In the rows, 128 means zero.
One turn or mirror swaps these rows in pairs. Which row does each one swap with?
The rows were stretched afterwards, more along some directions than others.
kelav: [135 134 131 148  91 126 138 127 134 135 133 134 159 141 124 117  90 135
 120  78 114 134 135 113  84 175]
Pov: [103  99 110 150  95 130 122 122 127 160 153 131 166 143  88 139 125 115
  49 117 126 143 128 111 117 174]
giv: [108 129 120 110 129 118 102 132 127 135 132 109 175 127 119 148 113 147
  87 108 122 146 134  98 110 141]
rodo: [102 107 112 117 133 102  95 119 125 149 157 119 127 137 122 140 147 134
  77 138 141 152 122 120 141 133]
lom: [120 105 106 153  97 105 141 120 118 142 121 134 180 139 147 114 105 151
  73  63 120 125 125 122 100 179]
zaruk: [122 153 136 137  70 155 137 109 129 168 142 134 160 154 152 124 105 111
 111  82 104 139 155 110 105 158]
Nos: [121 143 119 114  87 127 112 115 131 144 114 161 146 147 131 122  95 124
  97  99 125 131 136 104 114 154]
zub: [121 124 148 133  93 135 137 117 122 152 144 141 166 141 112 136 108 122
  84  81 116 146 119  83  97 175]
Roni: [118 140 140 137  92 155 113 138 151 152 111 124 141 157 144 116 107 120
 115  82 123 120 162  99 129 137]
nuzaf: [122 142 115 123 113 128 123 111 125 104 128 144 152 139 121 122 116 124
  82 133 108 117 122 106 121 160]
zufu: [117 147 117 150  98 120 125 104 133 124 149 123 177 134 115 118 115 133
  74  99 112 130 144 136  99 189]
Redun: [142 115 132 162  97 122 143 141 137 122 125 117 162 141 109 110 101 130
 100  83 111 120 132 118  85 193]
tive: [103  95 125 140  95  97 114 137 125 131 134 109 157 139 107 152 125 147
  47 106 131 120 120 107 124 185]
bug: [120 118 138 137 134 118 134 110 115 158 140 121 143 125 134 142 128 138
 113  90 132 146 113 112 127 145]
Zepa: [102 114 100 154  91 129 138 122 114 157 149 117 162 122  95 143 118 133
  82  97 124 118 128 127  89 182]
pap: [119 103 115 145 118 125 136  89 107 169 132 139 165 150 102 129 132 127
  81 101 115 161 105 118 125 138]
Besif: [100 146 139 128 105 131 147 128 115 127 151 120 142 130 135 156 113 128
  78  97  98 126 137  87 122 179]
Lub: [108 129  87 154 122 119 116 110 107 137 139 105 180 150 127 137 117 123
  88 109 115 149 137  97 129 146]
zopag: [142 130 153 147  99 117 114  89 136 105 122 162 157 127 141 119 101 138
 101 108 129 131 116 143 123 180]
Zib: [104  88 100 144 125 113 125 111 120 182 131 117 157 139 128 145 128 138
  68 102 141 133 128 113 152 116]
Begu: [125 132 132 119  97 139 102 119 134 143 146 130 154 154 139 132 112 125
  97  76 119 148 136  84 127 157]
gok: [141 155 140 117  88 129  99 119 135 118 103 145 174 156 134 115 101 135
  89  92 125 122 140  90 107 176]
zofe: [146  90 112 160  97  95 115 102 105 155 103 143 192 152 134 141 109 140
  64  94 120 158 107 110 129 170]
Kugut: [116 127 126 130 130 131 112 130 116 142 134 103 164 132 131 106 114 117
 103  84 123 128 157 115 138 133]
Vitep: [121  97 127 155 104 105 117 112 144 143 111 120 140 147 110 114 126 142
  89  90 130 140 133 128 121 146]
tinav: [100  98 112 139 123  98 114 131 130 131 125 119 155 134 123 166 125 142
  55 127 140 140 121 102 143 141]
Tuk: [110 109 128 125 129  97 108 112 145 119 151 118 149 148 129 140 127 133
  99 121 138 175 112  94 131 115]
rabam: [121 126 134 152 112 105 145 108 104 157 125 122 154 138 148 138 111 138
  74  71 123 123 122 101 116 156]
Fugud: [106 118 120 107 106 104 124 107 129 142 125 120 140 144 129 116 132 140
 104  89 125 143 142  91 112 144]
retod: [104 149 115 162  75 135 141 124 126 149 111 119 160 147 146 127 106 118
  86  90 121 106 168 100 114 186]
zapil: [123 123 118 160 115 119 137 110 123 142 107 120 181 144 120 142 118 143
  81  97 109 136 127 126 120 195]
ridu: [109 131 115 162  89 106 124 130 130 158 143 113 171 127 111 120 103 130
  89  85 132 131 142 139  89 182]
rolu: [ 96 118 114 164  87 124 134 132 112 160 145 138 166 120 129 143 116 118
  75 133 130 130 139 134 117 167]
konag: [ 97 155 123 139  92 142 132 120 135 153 143 115 161 138 143 109 104 134
 112  76 118 114 151 113 125 147]
Zag: [109 108 127 117 114 121 137 127  91 155 130 136 151 127 125 125 123 124
 106  86 120 135 122 104 111 141]
gorog: [120 121 134 156  90 141 114 121 132 180 135 130 187 153 123 134 117 127
  88 106 135 145 120 114 117 150]
Sivol: [125 124 124 133  86 130 123 114 123 112  98 143 152 165 127 137  99 136
  73 130 111 133 124 103 123 163]
diru: [103  96  99 169  96  99 132 112 116 154 114 110 179 148  95 146 118 140
  61  95 134 130 123  85 114 169]
Peg: [145 124 113 153 127 122 134  96 119 115 110 148 140 136 151 125 102 129
 114  91 120 125 126 119 137 153]
melo: [137  96 120 129  89  97  97 112 120 157 102 128 151 166 107 118 131 129
  79 116 135 163 130 105 119 149]
gigab: [117 131 110 163  90 139 122 117 125 126 107 137 188 135 126 155  92 139
  57  97 119  99 130 129 107 195]
Pil: [131 117 119 118 110 118  98 139 119 173 115 122 165 156 106 136 108 125
  87 126 125 154 124 116 116 151]
taba: [108 134 144 144 113 122 133 128  93 132 102 112 137 142 110 133 112 121
  99  97 109 113 124 102 118 160]
Nosef: [116 121 116 176 108 121 145 114 118 123 116 118 166 156 136 139 103 114
  76  80 123 127 125  97 127 155]
fudas: [107 130 112 130 101 148 130 122 142 172 116 121 195 157 151 143 104 140
  81  85 109 121 153 100 137 146]
Zoz: [123 122  97 142  98 128 115 138 135 141 121 137 150 153 113 123  99 121
  89 127 122 138 153 104 120 152]
det: [126 109 114 135 141  95 105 127 138 145 139 102 158 129 146 124 115 143
 115 106 142 155 143 106 136 108]
Bam: [123 138 121 157  81 140 151 104 125 177 143 142 181 141 132 145  84 126
  82  92  99 128 124 149  97 177]
riki: [128 117 138 155  57 116 141 113 124 152 141 136 169 137 115 119  92 153
  87  63 127 130 106 140  92 189]
gezum: [139 132 123 153  99  96 113  83 119 111 111 149 180 151 142 144 100 148
  93 114 125 157 103  91 112 168]
lome: [106 120 115 160 105 115  93 105 126 139  92 114 179 156 114 126 125 139
  69  95 143 142 154  94 139 154]
fesu: [ 98 149 122 137 102 142 139 109 126 141 149 129 156 138 123 152 114 124
 110 107 113 141 132  76 112 164]
Dom: [132  97 117 161  96  85 107  97 128 137 128 131 162 147 111 140 118 143
  51 103 131 166 118 106 124 176]
Gulal: [109 122 125 146 121 135 132 117  93 159 133 103 151 139 141 132 124 125
 103  86 124 145 155  89 136 136]
Rupe: [117 130 120 114  95 125 119 129 118 158 118 136 154 136 117 147 106 136
  92 116 129 138 132  71 104 145]
viko: [116 127 120 106  91 131  99 140 123 146 147 132 135 146 102 120 117 129
 101 125 131 159 126 114 129 152]
baro: [ 99 123 128 143 120 126 147 131 120 136 143 108 163 126 139 157 114 135
  87  67 118 118 125 104 119 156]
Nuti: [106 141 138 141  92 144 108  87 142 133 124 135 176 148 141 125 116 145
 106  64 128 132 143 107 120 158]
kos: [120  83 126 126 106 108  99  92 119 141 127 140 142 146 130 135 135 153
  89 115 148 154 118 111 141 134]
nuga: [126 121 130 152  98  94 112 103 125 116 106 135 146 139 107 107 120 152
  97 103 137 132 108 131 118 186]
Biza: [128 136 116 122 103 149 133 137 148 127 131 145 142 150 130 120  99 115
  99 127 101 133 152  91 121 146]
div: [108 133 135 141  98 136 129 143 125 129 145  89 167 147 122 128 109 134
 103  96 109 132 138 117  98 166]
bot: [ 86 127 137 155  87 121 115 125 138 144 148 116 153 133 118 147 112 135
  82 137 126 118 129 137 119 154]
Gir: [121 129 112 136 111 136 117 113 116 159 157 135 175 140 149 146 117 119
  98 115 103 169 132 114 137 152]
sego: [108 134  97 122 117 129 117 136 124 134 136 141 151 140 149 122 118 127
  88 125 117 150 146 108 129 159]
zugo: [127 151 141 158 104 114 137 127 124 111 139 110 179 124 123 119 107 134
  95  99 113 113 123 116  86 191]

Swapped with nuga: konag
Swapped with Redun: Biza
Swapped with lom: sego
Swapped with diru: fesu
Swapped with riki: viko
Swapped with Pov: zub
Swapped with ridu: Nos
Swapped with Begu: Dom

